rotation steps, each row followed by its count of steps
The counts run from 0 to 526.
[126, 113, 159, 109, 120, 123, 122, 137, 107, 92, 135, 90, 106, 144, 136, 101, 124, 117, 139, 104, 121, 155, 109, 116, 136, 114, 157, 153, 99, 158, 98, 121, 122] -> 460
[138, 94, 141, 93, 118, 104, 160, 109, 137, 155, 131, 121, 103, 144, 133, 121, 166, 122, 128, 125, 95, 117, 155, 109, 142, 110, 117, 138, 140, 144, 109, 134, 90] -> 113
[100, 183, 129, 135, 132, 138, 114, 102, 142, 116, 122, 110, 86, 126, 114, 112, 115, 144, 137, 115, 144, 129, 104, 103, 116, 150, 116, 126, 120, 160, 121, 125, 168] -> 243
[163, 131, 116, 120, 103, 141, 97, 105, 160, 126, 133, 104, 155, 103, 146, 127, 110, 91, 140, 124, 123, 118, 124, 100, 125, 118, 111, 124, 103, 116, 153, 165, 142] -> 348
[151, 158, 127, 156, 152, 160, 125, 96, 131, 148, 116, 125, 94, 141, 133, 108, 122, 140, 133, 122, 107, 122, 157, 103, 130, 176, 138, 145, 111, 130, 111, 109, 136] -> 214
[130, 95, 143, 83, 112, 111, 165, 109, 130, 158, 138, 131, 101, 142, 133, 122, 158, 120, 126, 116, 105, 113, 156, 108, 141, 109, 108, 136, 144, 142, 114, 126, 101] -> 112
[126, 140, 104, 117, 137, 116, 135, 115, 187, 108, 121, 96, 129, 112, 132, 129, 126, 108, 149, 108, 101, 118, 143, 122, 122, 124, 73, 138, 141, 135, 159, 130, 133] -> 328
[141, 111, 116, 100, 127, 147, 96, 130, 117, 116, 96, 108, 101, 149, 147, 112, 128, 99, 123, 84, 112, 155, 114, 130, 152, 140, 144, 150, 120, 141, 119, 104, 114] -> 155
[124, 126, 161, 122, 128, 135, 117, 139, 125, 97, 134, 108, 118, 151, 140, 129, 137, 132, 159, 95, 105, 152, 96, 130, 133, 163, 153, 161, 102, 163, 109, 132, 131] -> 181
[132, 105, 125, 133, 109, 98, 124, 118, 154, 112, 109, 80, 101, 110, 151, 136, 111, 129, 174, 121, 138, 122, 140, 119, 144, 128, 135, 122, 145, 94, 126, 126, 92] -> 316
[142, 117, 144, 121, 149, 106, 129, 129, 83, 144, 138, 100, 111, 149, 133, 134, 129, 149, 141, 125, 106, 148, 129, 115, 141, 130, 133, 172, 137, 122, 70, 120, 103] -> 477
[105, 148, 138, 77, 129, 143, 131, 134, 117, 140, 129, 116, 120, 166, 147, 143, 139, 132, 121, 102, 83, 149, 105, 115, 128, 122, 97, 139, 120, 158, 117, 141, 151] -> 165
[153, 109, 140, 103, 123, 128, 105, 108, 127, 105, 148, 133, 139, 77, 141, 128, 117, 94, 159, 113, 117, 134, 120, 99, 124, 110, 93, 109, 99, 130, 126, 144, 142] -> 66
[132, 126, 138, 110, 122, 136, 117, 111, 126, 145, 103, 80, 95, 127, 178, 122, 131, 136, 158, 115, 136, 160, 139, 142, 129, 147, 150, 124, 132, 141, 129, 93, 107] -> 514
[150, 121, 149, 94, 131, 105, 142, 137, 120, 141, 147, 117, 125, 137, 145, 145, 149, 102, 143, 125, 102, 130, 144, 119, 138, 77, 103, 108, 119, 143, 127, 181, 131] -> 86
[132, 130, 133, 106, 115, 113, 117, 122, 130, 128, 151, 108, 138, 164, 141, 150, 137, 105, 129, 122, 106, 118, 123, 119, 136, 96, 97, 109, 130, 122, 139, 198, 142] -> 365
[140, 121, 110, 94, 119, 105, 111, 115, 119, 142, 115, 95, 113, 146, 123, 131, 162, 134, 97, 119, 87, 134, 102, 134, 113, 123, 124, 113, 130, 157, 103, 156, 96] -> 141
[123, 127, 133, 139, 108, 104, 140, 113, 166, 150, 121, 76, 112, 122, 154, 136, 140, 133, 162, 145, 131, 119, 163, 99, 143, 111, 127, 125, 139, 111, 142, 143, 97] -> 313
[112, 128, 138, 87, 127, 102, 139, 131, 103, 128, 163, 133, 108, 133, 126, 138, 121, 109, 139, 114, 114, 124, 123, 106, 149, 106, 89, 108, 108, 130, 105, 177, 147] -> 83
[140, 126, 164, 112, 113, 122, 135, 120, 101, 140, 157, 85, 115, 118, 138, 139, 140, 140, 145, 107, 134, 139, 115, 143, 119, 156, 144, 138, 100, 180, 126, 131, 122] -> 486
[152, 95, 126, 112, 138, 147, 107, 107, 120, 111, 112, 114, 93, 132, 136, 98, 135, 92, 113, 84, 114, 145, 129, 122, 135, 107, 129, 125, 123, 155, 129, 94, 109] -> 435
[102, 170, 120, 117, 124, 151, 118, 103, 146, 113, 122, 104, 87, 122, 135, 105, 112, 139, 129, 125, 130, 148, 113, 124, 125, 183, 125, 136, 104, 142, 99, 121, 146] -> 522
[152, 115, 151, 147, 117, 157, 113, 83, 141, 104, 139, 120, 105, 104, 146, 122, 117, 109, 149, 121, 136, 106, 172, 137, 147, 154, 106, 129, 138, 102, 137, 127, 121] -> 13
[155, 104, 154, 120, 97, 139, 134, 108, 139, 117, 143, 136, 95, 122, 121, 101, 144, 95, 125, 124, 131, 113, 153, 111, 164, 125, 144, 138, 97, 139, 104, 161, 118] -> 96
[110, 159, 124, 125, 148, 125, 133, 115, 103, 122, 111, 106, 77, 179, 136, 113, 118, 144, 135, 102, 107, 115, 143, 126, 126, 166, 136, 115, 136, 131, 120, 111, 145] -> 218
[188, 144, 141, 113, 138, 147, 116, 121, 126, 107, 140, 111, 117, 126, 115, 129, 122, 117, 115, 110, 119, 143, 108, 142, 112, 120, 133, 171, 115, 166, 91, 143, 144] -> 465
[122, 163, 122, 142, 149, 141, 130, 104, 116, 143, 119, 111, 79, 164, 132, 105, 110, 139, 136, 113, 114, 121, 146, 106, 134, 177, 145, 134, 115, 126, 114, 108, 145] -> 216
[122, 143, 157, 113, 106, 126, 95, 98, 96, 128, 93, 118, 108, 129, 143, 116, 122, 150, 145, 141, 143, 109, 128, 90, 120, 111, 119, 129, 169, 114, 115, 117, 144] -> 255
[144, 118, 124, 120, 141, 131, 139, 99, 151, 145, 186, 149, 103, 141, 113, 155, 113, 110, 137, 97, 132, 118, 106, 120, 144, 128, 99, 139, 137, 126, 111, 158, 146] -> 387
[159, 122, 147, 158, 135, 117, 113, 109, 138, 144, 155, 79, 124, 119, 160, 153, 130, 116, 172, 123, 147, 135, 150, 143, 135, 129, 126, 117, 136, 124, 157, 149, 114] -> 8
[124, 110, 125, 117, 108, 108, 96, 117, 144, 91, 133, 99, 145, 91, 141, 147, 114, 119, 161, 110, 106, 130, 98, 109, 122, 128, 99, 108, 117, 110, 131, 153, 114] -> 344
[167, 117, 130, 131, 145, 125, 127, 120, 159, 84, 151, 130, 112, 155, 114, 139, 130, 94, 130, 96, 103, 119, 122, 153, 136, 120, 115, 138, 135, 130, 119, 174, 137] -> 383
[135, 97, 137, 117, 126, 119, 148, 104, 150, 117, 176, 114, 109, 127, 124, 122, 130, 103, 148, 75, 120, 120, 107, 122, 120, 141, 130, 110, 98, 166, 144, 126, 127] -> 406
[151, 136, 164, 111, 97, 123, 134, 109, 96, 147, 151, 85, 117, 130, 131, 131, 143, 144, 123, 129, 133, 126, 118, 139, 112, 151, 154, 138, 105, 169, 107, 154, 124] -> 484
[152, 139, 133, 127, 116, 163, 100, 93, 141, 106, 89, 106, 90, 110, 144, 107, 141, 137, 124, 131, 121, 145, 142, 147, 122, 165, 137, 145, 134, 135, 99, 111, 107] -> 518
[173, 123, 122, 137, 147, 128, 127, 112, 165, 102, 159, 134, 111, 152, 111, 144, 128, 100, 129, 99, 109, 118, 114, 148, 133, 121, 113, 142, 138, 132, 115, 177, 138] -> 384
[149, 110, 120, 116, 149, 111, 97, 119, 113, 92, 121, 141, 98, 133, 115, 105, 141, 76, 125, 106, 120, 121, 144, 132, 159, 111, 96, 140, 146, 131, 110, 148, 121] -> 76
[165, 114, 98, 105, 145, 142, 134, 110, 150, 143, 115, 128, 113, 115, 123, 115, 136, 108, 116, 105, 79, 128, 147, 113, 129, 138, 100, 159, 116, 145, 111, 105, 107] -> 131
[152, 105, 147, 148, 127, 142, 108, 93, 130, 118, 142, 109, 108, 99, 154, 143, 113, 109, 170, 107, 149, 127, 155, 143, 148, 147, 110, 126, 142, 102, 144, 117, 114] -> 11
[137, 110, 115, 99, 121, 118, 104, 116, 118, 155, 131, 105, 119, 108, 129, 157, 139, 146, 122, 109, 100, 155, 78, 117, 120, 135, 118, 114, 108, 150, 95, 137, 100] -> 144
[119, 119, 100, 70, 118, 109, 132, 119, 103, 137, 112, 102, 97, 169, 130, 110, 126, 123, 100, 108, 91, 116, 122, 120, 128, 136, 124, 116, 131, 134, 104, 132, 114] -> 138
